One turn moves each row of this set onto another row. After a few examples, where does it send each row asked below?
q_884: [-10 -41   8   6  20  -4 -30 -10 -13 -27 -14 -24  20 -16  27 -28]
q_975: [  5  24  51 -17 -15  -5 -13  19 -41 -23 -13   2  23  -5  -9 -10]
q_601: [ 39  -8  34  41  -3 -20  -2 -20  14 -34 -22  30 -19 -25 -27 -18]
q_41: [-11 -16   4  -1   0   5   5   6  24 -56 -20  -2  40 -19  -4 -33]
q_799: [ 61 -27  37   6   8   4  34   6  13  -8 -15  -3  -4 -34  -7  32]
q_236: [ 49  12  31   4 -18  26 -34  15 -32 -28  -9 -10  28 -14 -30 -16]
q_820: [ 20  -8  12   2 -25  23 -44 -18  -9 -19  -6  20  42  29  32  35]
q_352: [  1 -20  18  15 -21  45  -8  31  29 -27  -9   7  -6  -1  27 -32]
q_843: [ 21 -28   2   5  18  23 -10  -9 -29 -37 -44   7  30   3  51  18]
q_855: [  5 -15 -24  25 -27  25 -15   4  -6 -38 -49 -14  23  -6  11 -19]
q_36: [ 23 -16  30  29  10 -32   2 -25  -6 -33 -30  28 -24 -17 -20 -11]
q_405: [ 32  19  33  27 -23  25 -28   8  16  -2   9  23  43   2  48   5]
q_397: [ 43 -30  25   0  -8 -18  14 -20  -9 -13 -30 -10  12 -20 -18  56]
q_119: [ 61 -35  31   3  14   6  27   5  18 -19 -10   4 -10 -39  -5  26]
q_447: [ 37  -3  51  10 -29 -34  16  -7  25  -7 -23  -1   2 -43  13  33]
q_136: [-25  -2  21  28 -42  -1 -36   3  -1  -7 -22 -10  16  -3  39 -18]
q_79: [ 27 -30  40  26   0 -27 -19 -32  -1 -27 -22  25 -37  -8 -11  -4]
q_472: [ 32  -1  56 -20 -14  13 -24  22 -34 -14 -18 -13 -18  -5  26 -19]
q_565: [ 23 -20  18  26 -21  16 -36   1  40 -32 -10 -24  25 -33  21 -42]
q_690: [ 39 -30  16   2 -10 -25   3 -28  -7 -23 -31  -6  15 -29 -17  52]
q_485: [ 38 -18  -9  -1  13  36  -9  -1 -23 -25 -26  15  25  17  45  16]
q_538: [ 29  14  41  40 -32  22 -34   0  24 -19  -9  13  51 -16  46   6]
q_264: [ 35 -31  55  12   4 -13 -14 -13   9   2  23   8   5 -29 -12  41]
q_553: [ 13 -30  33   4 -18  32 -52 -19   2 -32  -4  19  34  21  32  34]
q_671: [ 37 -16  42  34 -21 -23 -21 -30  20 -31 -23  25 -30 -14 -18  -7]
q_710: [ 21   7  25  13   8  32  24  23  14 -40 -25  29  42 -12  41  -5]
q_940: [-19 -38  33 -13 -29   1 -41 -13  32 -41  -7  -9  11   2  22 -14]
q_691: [ 42  -4  56  11 -29 -24  20  -4  23   1 -18  -5   6 -34   3  41]
q_996: [ 48   1  36 -25 -47  28 -27  13 -10 -43 -34 -11  -4   3  -8  -6]
q_448: [ 41 -30  56  12  -3  -9  -7 -13   4   9  13  -2   6 -21 -13  49]
q_951: [-23 -29   6  18  -1  32 -33   8 -11 -24   9   9  24  12  -6 -12]
q_670: [ 29  19  11   5 -10  24  20  20  10 -26 -28  26  35   2  52   0]

q_136 -> q_352
q_691 -> q_799
q_36 -> q_79
Now these:
q_710 -> q_843
q_690 -> q_264
q_485 -> q_820
q_472 -> q_996
q_940 -> q_565

